[[134,120,129,120],
[148,134,154,191]] result: 154

[[138,125,82,130,118],
[133,107,133,124,113],
[166,157,72,147,136]] result: 133

[[127,143,124,73],
[117,123,124,72],
[192,142,131,139]] result: 124

[[119,115,66,131,113],
[130,179,97,143,117]] result: 97

[[192,74,72,175,165,135,91],
[99,94,155,147,106,123,99],
[118,90,96,81,177,119,158]] result: 155

[[101,126,118,108,119,145],
[101,150,137,178,112,111],
[102,124,125,100,166,120]] result: 137

[[100,177,76,101,72,112,140],
[92,95,134,98,183,108,118],
[126,71,181,133,191,115,114]] result: 134

[[144,156,72,131,135,189,71],
[113,137,117,163,131,119,69]] result: 117
---
[[157 104 119 120  96  94 119]
 [163 134 118 164 195  93 159]
 [152 126  91 100 130  80 144]] yields 157

[114 168 179 123 180 130 104] yields 114

[188  81  75 139] yields 188

[[144 166 140 148  90  97 191]
 [134 123 154 126 154  99 147]] yields 144

[[133 123 115 120 149 120]
 [129 131 134 136 150 134]
 [ 99 127 123  67 128 131]] yields 133

[[117 142  93 156  98 111 111]
 [105 137 117 126 116 128 144]
 [124  71 137 101 148 121 147]] yields 117
---
[[ 90 152 186 132  87]
 [139 198  76 152 160]
 [114 161 133 142 137]]	137

[[175 100 101  95 139 193 105]
 [122 174  94 109 104 135 153]
 [116 101 135 104 106 181 105]]	105

[[162 107 144 173 124]
 [122 152 180  76 157]
 [168 140 107 141 150]]	150

[[133 122 124 173 115 122]
 [144 162 134 143 140 149]
 [128 181 118  93 182 150]]	150

[[147 132 140  67 173]
 [107 132 124 169  86]
 [105 147 119 149  87]]	87

[[ 93 106 145 116 125 197]
 [ 83 131 117  85 145 139]
 [122 123 163 126 112 141]]	141

[[151 137 146 153 135]
 [121 169 100 189 147]
 [149 122 138 113 129]]	129
---
[[150,100,140,153,156,115,109],
[85,116,100,115,148,121,129],
[146,117,123,179,133,111,125]]	150

[[119,69,157,142,70,158],
[157,118,104,143,95,125],
[110,146,166,126,145,189]]	119

[[106,138,120,92],
[99,163,125,76],
[173,164,122,116]]	106

[[127,176,189,164,96,140,98],
[129,88,159,80,141,180,144],
[94,131,97,158,167,169,165]]	127

[[111,137,118,186],
[145,59,159,133],
[101,172,159,89]]	111

[[178,192,171,131,138,122],
[127,143,183,168,159,82],
[70,99,110,166,166,78]]	178

[[121,127,134,127,105],
[129,123,133,192,133],
[128,127,132,183,124]]	121

[[100,61,156,102],
[110,133,91,118],
[151,182,143,145]]	100

[[67,142,161,120,166,131],
[144,117,101,145,120,127],
[168,127,74,148,94,133]]	67

[[114,156,199,123],
[71,96,111,150],
[164,110,88,70]]	114
---
[[179 180  94  82]
 [125 104 155 170]
 [ 81 174 149 110]] ans = 174

[[154  70  77 198 128 142]
 [101  80 179 155 137 114]
 [172 103 172  69 115 120]] ans = 103

[[177 190 125 108 190 155 129]
 [176 169 125 130 169 134 127]
 [182 192 128  88 192 180 139]] ans = 192

[[120 141 126 130  64 125]
 [127 112 123 145 146 128]
 [131  97 108 133 164 121]] ans = 97

[[ 61 149 110 157 121]
 [126 131 117 155 175]
 [ 72 152 122 135  91]] ans = 152

[[176 116 130 184 163 178 157]
 [115 167 156 116 130 106 103]
 [ 93 167 142  75 136 111  99]] ans = 167

[[160 145  94 165 134]
 [ 97 130 128 127 165]
 [166 122 185  99 118]] ans = 122
---
[[147,101,169,69,161,115],
[122,150,132,96,126,94]] Answer: 150

[[111,114,139,187,118],
[148,110,134,107,110]] Answer: 110

[[87,178,163,166,82],
[151,119,107,130,132]] Answer: 119

[[92,123,78,84,93],
[125,134,103,104,113]] Answer: 134

[[92,100,137,59],
[164,136,103,109]] Answer: 136

[[105,97,196,89,134],
[136,158,88,127,125]] Answer: 158

[[177,162,86,151,86,194,179],
[114,142,65,123,112,65,115]] Answer: 142

[[119,167,167,128,143,75,118],
[107,75,65,145,109,153,148]] Answer: 75

[[179,140,93,139],
[164,169,133,98]] Answer: 169
---
[[159,114,147,195,144,71,153],
[175,118,148,192,142,93,139],
[170,129,155,196,136,112,148]] 142

[[82,102,96,127,177],
[91,95,98,128,184],
[86,98,97,128,182]] 98

[[122,150,156,74],
[122,145,161,80],
[136,152,107,113]] 145

[[133,125,127,130,160,140],
[112,78,131,129,105,113],
[184,137,128,123,98,137]] 129

[[142,152,108,121,195,129],
[142,152,107,122,195,130],
[117,121,130,122,111,130]] 122

[[124,124,122,71],
[160,126,139,126],
[126,129,127,116]] 126
---
array([[129,  97, 158, 123, 145],
       [114, 104, 119, 136, 180],
       [103,  94, 159,  93, 112]]) yields 180, 159

array([[150, 138,  89, 182, 103],
       [134, 112, 104, 112, 135],
       [137, 124, 123, 140, 109]]) yields 182, 150

array([[187, 130, 136, 132, 128, 150],
       [182, 124, 127, 127, 138, 140],
       [146, 128, 142, 129, 128, 145]]) yields 187, 182

array([[113,  99, 130, 131, 169, 137],
       [168,  58, 140,  78,  76, 173],
       [117, 119, 158, 127, 129, 171]]) yields 173, 171

array([[167, 104,  98, 150],
       [186, 111, 101, 140],
       [166, 138, 140,  82]]) yields 186, 167

array([137, 126,  65, 144, 140]) yields 144, 140

array([[139, 127, 129, 118, 120,  76],
       [135, 146, 124, 125, 128, 160],
       [145, 123, 124, 114, 134, 170]]) yields 170, 160

array([[154, 138,  73, 152, 156],
       [128, 127, 129, 129, 127]]) yields 156, 154
---
[[122,174,132,125,85,130,137],
[135,81,108,134,190,117,121],
[137,113,92,132,169,126,120]] gives 81

[[112,100,106,144,128],
[127,187,103,111,135]] gives 187

[[138,164,90,143,94,89],
[188,136,64,116,163,167],
[183,80,79,141,83,188]] gives 136

[[124,114,183,178,171],
[121,142,198,158,138],
[73,106,129,99,83]] gives 142

[[129,127,135,157,124,145,89],
[126,185,120,122,121,125,148]] gives 185

[[83,102,106,128,69],
[95,101,154,104,71]] gives 101
